Where one turn sends some rows of the set: a few examples, then the rows asked
j_522: [ 16  -4 -16  -2 -15   7  10  10  -5  -9  -2 -13  15  -1  -7   2  22  16
   2   9  -6   0   5   1  -1 -11  -2  10]
j_834: [  3   3  15  -6  12  -1  -8   0   5  -8  -2 -17   0  27 -10  -4  -1  -3
   4   2 -23  11  17  -6 -22   5   0   9]
j_732: [  2  17  13   0   2  -3  21 -16   7 -21   5 -28   8  -1  -4   1   9  11
  -8   2  -8   0   8  16 -14   6   9  -3]
j_161: [ 17  -2 -16  -6  -8   6  12  13  -5 -10  -4 -17   8  -4  -5   6  15  18
  -5  10  -6   2   4   0  -1 -11  -6  18]
j_64: [ 16 -13 -12  -3 -14   5   5  12  -1   0  -2 -10   9   6 -10  -2  17  19
  -1   9 -13   2   9  -3  -8 -12  -8  12]
j_839: [ 11  -5  16  -8   4   6 -12   8  21 -13   1 -16   9  28  -4  -7   4   0
   2  11 -20   6   9   2  -8  11   3  15]
j_188: [  5  22   7  -4  -1  -2  16  -6  15 -25   3 -21  13   0  -4   1   9   0
  -5   1  -7  -2   2  14 -20   3  22   6]
j_492: [ -1   5  20   0   4  -7  16 -15  11  -9   4 -26   0   6  -8  -4   3  17
 -13   3 -16   4  15  11 -21   6   1   1]
j_449: [ 10  20   9  -6   0  -2  20  -9   7 -32   7 -25  10  14  19   0  12   5
  11   1  -8   9  -1  14 -13  -6   5  18]
j_337: [  9  13   6  -6   0  -2   7   2  23 -16   4 -15   9  12  -8  -5   2  -3
  -8   0 -16   3   4   7 -31   1  21  13]
j_955: [ -9   0  -3  -6   9  14  15  -6  -5 -30   9 -13   1   1   3   7   5  14
  -2   1 -25   7  15  11  10   5  -2   3]
j_61: [ 15  -4 -12  -5  -7   6  13   9  -7  -7  -4 -18   6  -3  -6   6  16  23
  -7   9  -6   2   9   1   0 -10 -11  16]
j_819: [ 16  -3 -17  -8  -9   6   8  17  -2  -8  -6 -14   7   0  -7   5  15  17
  -5   9  -8   2   5  -2  -5 -11  -5  22]
j_501: [  4  -8  25  -4   6   2  -6  -5  13  -9   1 -23   6  23  -3  -9   6  12
   0  13 -20   5  16   6   0  15 -10   5]
j_657: [ -8 -10   1  -8  11  11   9  -4  -1 -21   9  -9  -4  11  -1   2  -2  16
  -5   2 -33  12  18   6   0   5  -8   8]
j_695: [ 13  14   8  -7  -2  -2  12   0  13 -26   5 -17   8  23  14  -4   7   1
  12  -1 -13  14   1   7 -23  -8   6  26]
j_220: [  8  12  13  -5   2  10   2  -1  12 -29   0 -25  17  10   4  -1  16   1
   3  11  -7  -5   4  13  11  12   9   5]
j_78: [  5  25   6  -3  10   4   1  -3  -1 -30  -1 -24  11   9  -1   6  12 -12
   9   0  -8   2   5   5  -6   6  14   5]
j_770: [ 13   8  10 -10   0   8  -7  10  19 -24   0 -18  18  20   1  -4  11  -6
   5  10 -12  -1   2   6  -1   9  15  14]
j_368: [  7  14  15  -3   2  -4  23 -18   2 -26   6 -29   3  12  16   0  11  16
   8   2 -10  12   6  14 -10  -4  -7  12]
j_102: [ 10   5  16  -7   2  -5  10  -4  14 -16   6 -18   3  28  11  -8   3   9
   9   1 -19  17   8   5 -27  -6  -4  23]
j_408: [ -1   1 -10 -13   6  16   4  11   7 -29   9  -2   7  12   2   4   0  -1
   1   0 -29   8   9   4  -7  -1  13  17]
j_901: [  7  16   6  -6   9   1  -7   6   7 -21  -1 -15   8  22  -5   0   6 -16
  10   0 -16   6   7  -4 -20   3  15  12]
j_663: [ -1  19  14   0  12   1   7 -15  -8 -25  -1 -30   4   6  -4   5  11   2
   7   3 -10   3  14   6  -1  10  -1  -4]
j_51: [  4   2  14  -3   3  -5   7  -5  20  -6   4 -18   3  16 -10  -7  -2   8
 -11   1 -21   6  12   5 -32   3   7   8]
j_565: [ -6 -10  -3 -12   8  12   4   8   6 -20  10  -3   0  17  -1   0  -5   7
  -2   0 -36  13  15   1 -10   2   2  16]
j_621: [ 14  -6 -12  -1 -12   5  13   7  -7  -7  -1 -16  11  -2  -8   3  22  21
   0  10  -8   1  10   2   2 -11  -9   7]
j_563: [ -2   6  20   0  14  -2   1 -13  -4 -12  -1 -26  -3  17  -8  -1   5   6
   2   2 -19   9  20  -1 -10  10  -9  -1]
j_931: [ 15  -7 -10  -6  -7   4  11  10  -5  -3  -3 -16   3   1  -8   4  13  24
  -8  10  -9   3   9  -2  -4 -10 -12  18]
j_313: [  6   4  21  -3   2  -7  17 -14   5 -16   6 -25  -1  23  12  -6   5  19
   7   2 -18  16  11   8 -18  -5 -13  16]
j_76: [ 17  -7 -15  -4 -14   6   7  15   0  -7  -2 -11  12   5  -7  -1  20  13
   0   8 -10   1   6  -2  -7 -14  -1  14]
j_329: [ 13 -12  -9  -1 -12   3   9   7  -5  -1  -2 -14   8   3 -10  -1  18  22
  -2  11 -12   3  12  -1  -4 -12 -12   9]
j_500: [ 16  -8 -14  -7  -7   5   8  15  -2  -4  -4 -14   6   3  -8   4  12  20
  -7   9  -9   5   7  -3  -6 -11  -9  21]
j_602: [  3   3  21  -1   7   6   2 -11   7 -20   1 -29   9  11   1  -2  14  12
  -1  13 -11  -1  13  12  12  16  -6  -1]
j_249: [ -5   7  -9 -11   6  17  13   3  -1 -36   9  -9   8   1   5   8   6   3
   1   0 -23   5   7  11   5   3  11  10]

j_931 moves to j_61
j_408 moves to j_565
Now find these:
j_313 moves to j_368
j_78 moves to j_901
j_220 moves to j_770
j_51 moves to j_492
j_329 moves to j_621

